<12>: [111 114 120 171 167]
<19>: [139  87 154 142 174]
<140>: [139  88 154 142 174]
<19>
[139  87 154 142 174]
rest: [ 88 154 142]
[174]

<57>: [ 92 101 101  99  98 164 172  99]
<12>: [150 101  82 147 147 163 159 145]
<198>: [150 107  82 147 148 163 159 145]
rest: [147 148]
[163 159 145]
has: [ 99 101 101  92]
no
size: [ 92 101 101  99  98 164 172]
7
rest: [101  99  98]
[164 172  99]
size: [150 107  82 147]
4

<57>: [164 136 126 142 121 114 107 104]
<154>: [153 119 126 140 129  82 115 124]
<168>: [164 130 127 142 123 101 108 109]
<6>: [159 125 126 143 121 114 107 115]
rest: [142 121 114 107]
[104]
has: [115 125]
no
has: [104 107]
no
<168>
[164 130 127 142 123 101 108 109]

<19>: [145 126 138 133 112 132 134  76 131]
<6>: [103  87 151 144 157 159 114 185 117]
<140>: [109  98 100 107 123 134 131 133 150]
<154>: [126 106 144 135 154 144 122 156  94]
<12>: [125  97 108 144 158 159 114 154 164]
<76>: [ 97  88 149 167 171 148  76 174  83]
<168>: [ 97  88 149 167 171  98 134 151 114]
<218>: [101 113 145 153 154 110 115 174 111]
<22>: [142 124 137 134 105 149 126  72 111]
rest: [144 157 159 114]
[185 117]
size: [103  87 151 144 157 159 114 185]
8

<153>: [163 142 127 121]
<22>: [184 189 181 163]
<140>: [184 190 163 142]
<19>: [184 189 181 121]
has: [163 142]
yes
q: [184 189 181 163]
<22>
has: [181 189]
no
rest: [190 163]
[142]
has: [163 143]
no

<218>: [122 130 126 129 128 105 128 116 134 156 129 133 124 124 149 143 136 145
 129 128 128 127 118 126 173]
<154>: [125 126 127 127 129 125 129 141 133 129 126 143 125 127 135 130 141 142
 133 129 132 127 123 131 157]
<140>: [121 130 126 129 128 101 128 115 135 160 129 136 123 123 152 146 139 149
 130 128 128 126 117 125 182]
<168>: [121 125 126 126 129 118 130 146 138 135 125 154 123 125 144 134 150 155
 136 130 134 126 118 132 184]
<12>: [122 128 126 128 128 111 129 128 135 146 128 141 124 125 146 139 141 148
 132 129 130 127 119 128 175]
<57>: [133 129 130 129 127 140 127 121 121 117 129 112 132 131 114 121 113 108
 123 127 128 127 117 125  84]
<19>: [124 128 127 128 128 116 128 125 132 142 128 134 125 126 140 136 135 140
 130 128 129 127 122 127 157]
<6>: [133 125 128 128 128 155 129 154 125  93 125 133 131 132 107 110 127 117
 131 129 131 129 136 133  93]
<76>: [127 129 128 129 128 120 128 118 128 139 129 124 127 127 134 134 127 130
 127 128 127 128 126 126 136]
<198>: [121 130 126 129 128 100 128 113 135 162 130 134 123 123 153 147 138 148
 129 128 128 126 117 125 182]
<153>: [123 131 126 130 128 101 127 103 131 163 131 124 125 124 149 146 129 140
 126 127 125 127 119 123 165]
<22>: [122 130 126 129 128 105 128 114 133 157 129 133 124 124 149 144 136 145
 129 128 128 127 118 125 173]
rest: [123 123 153]
[147 138 148 129 128 128 126 117 125 182]
rest: [127 103 131 163 131]
[124 125 124 149 146 129 140 126 127 125 127 119 123 165]
rest: [125 124]
[149 146 129 140 126 127 125 127 119 123 165]
size: [121 130 126 129 128 100 128 113 135 162 130 134 123 123 153 147 138 148
 129 128 128 126 117 125]
24
<140>
[121 130 126 129 128 101 128 115 135 160 129 136 123 123 152 146 139 149
 130 128 128 126 117 125 182]

<218>: [116 132 113 137]
<198>: [170  98 153 102]
<19>: [129 122 117 141]
<12>: [118 165 136 133]
<57>: [169  98 153 137]
<6>: [130 111 125 152]
<153>: [111 120 121 132]
<154>: [130 111 125 108]
size: [130 111 125 108]
4
rest: [116 132]
[113 137]
rest: [170  98 153]
[102]
rest: [170  98]
[153 102]

<168>: [119 132 164  69  68  70 119]
<76>: [121 132 164  68  67  69 121]
<154>: [119 132 164  69 126  70 119]
<140>: [130 130 155  96  96  96 130]
size: [121 132 164  68]
4
<76>
[121 132 164  68  67  69 121]
<154>
[119 132 164  69 126  70 119]
size: [121 132 164  68  67  69]
6
<168>
[119 132 164  69  68  70 119]
size: [119 132 164  69  68  70 119]
7

<76>: [127 116 160 126 129 169  91 113 135 138 137 161 180 141 137 106 120 163
 140 125 109 101 149 118 128 113 144 131 118 148 137 116 136 167 109 133
 146 124 128 120 168]
<57>: [150 128 121 117 139 111 123 107 134 136 109 141 144  99 146  93 117 127
 115 101 108 127 112 105 101 125 111 141 128 148 148 120  98  97 105  94
 114 105 107 115 135]
<12>: [153 155 162 151 121 128 115 164  84 128 100 134 112 102 131  85 131 112
 142 139 143  92 110 149 124 123 135 132  84 124 164 179 155 109 107 138
 158  88 180 146 101]
<218>: [146 118 141 123 129 139 137 127  96 121 160 107  93 107 107 118 142 132
 136 103 115  86 112 137 110 157 111 141 129 108 146 152 103 148 126 136
 139  82 145 122 153]
<57>
[150 128 121 117 139 111 123 107 134 136 109 141 144  99 146  93 117 127
 115 101 108 127 112 105 101 125 111 141 128 148 148 120  98  97 105  94
 114 105 107 115 135]
rest: [111 141 128]
[148 148 120  98  97 105  94 114 105 107 115 135]
<218>
[146 118 141 123 129 139 137 127  96 121 160 107  93 107 107 118 142 132
 136 103 115  86 112 137 110 157 111 141 129 108 146 152 103 148 126 136
 139  82 145 122 153]
has: [127 112 104 101]
no

<154>: [145 128 132 111 138 129 132 142 154 131 131 144 155 135 128 148 153]
<218>: [ 87 134 127 157 109 133 127 113 155 130 120 112 106 121 129  78 117]
<76>: [129 126 133 157 108 133 127 113 154 130 131 137 142 131 126 119 153]
<12>: [ 93 126 141 121 111 137 130  97 111 118 124 126 143 125 120 117 123]
has: [131 142 154 131 131]
no
<12>
[ 93 126 141 121 111 137 130  97 111 118 124 126 143 125 120 117 123]
rest: [157 109 133 127]
[113 155 130 120 112 106 121 129  78 117]
rest: [125 120]
[117 123]
rest: [154 130 131]
[137 142 131 126 119 153]
rest: [127 113 154 130]
[131 137 142 131 126 119 153]
<76>
[129 126 133 157 108 133 127 113 154 130 131 137 142 131 126 119 153]

<76>: [164  82 132 122 164 166 125 101 154 109 172 111 137 118 113 174 139 159
 141 116 137 170 106 100  87 136 116 125 170 134 116 112 142 163 121 105
 167 130 138 156 119  79 147 139 109 142]
<6>: [156  78 141 124 156 142 121 130 161 103 172 120 150 112 114 151 140 134
 162 119 139 160  85  90 106 114 117 132 185 136 108 142 142 162 119 103
 165 130 138 154 116  80 150 138 115 145]
<218>: [165  81 130 122 163 166 126  97 154 111 172 109 135 120 116 177 139 164
 138 116 135 170 111 101  83 140 118 124 163 133 118 106 135 168 136 120
 172 118 139 161 132  84 140 144  81 124]
<19>: [164  82 132 122 164 166 125 101 154 109 172 111 137 118 113 174 139 159
 141 116 137 170 106 100  87 136 116 125 170 134 116 112 135 166 133 117
 173 120 139 156 119  80 147 139  85 129]
<22>: [161  77 138 124 163 154 125 116 159 106 175 115 143 113 113 165 141 146
 154 117 136 166  95  91  96 125 117 127 179 136 111 127 140 167 126 110
 171 125 140 160 124  79 145 142  98 139]
rest: [156 119  79 147 139]
[109 142]
size: [164  82 132 122 164 166 125 101 154 109 172 111 137 118 113 174 139 159]
18

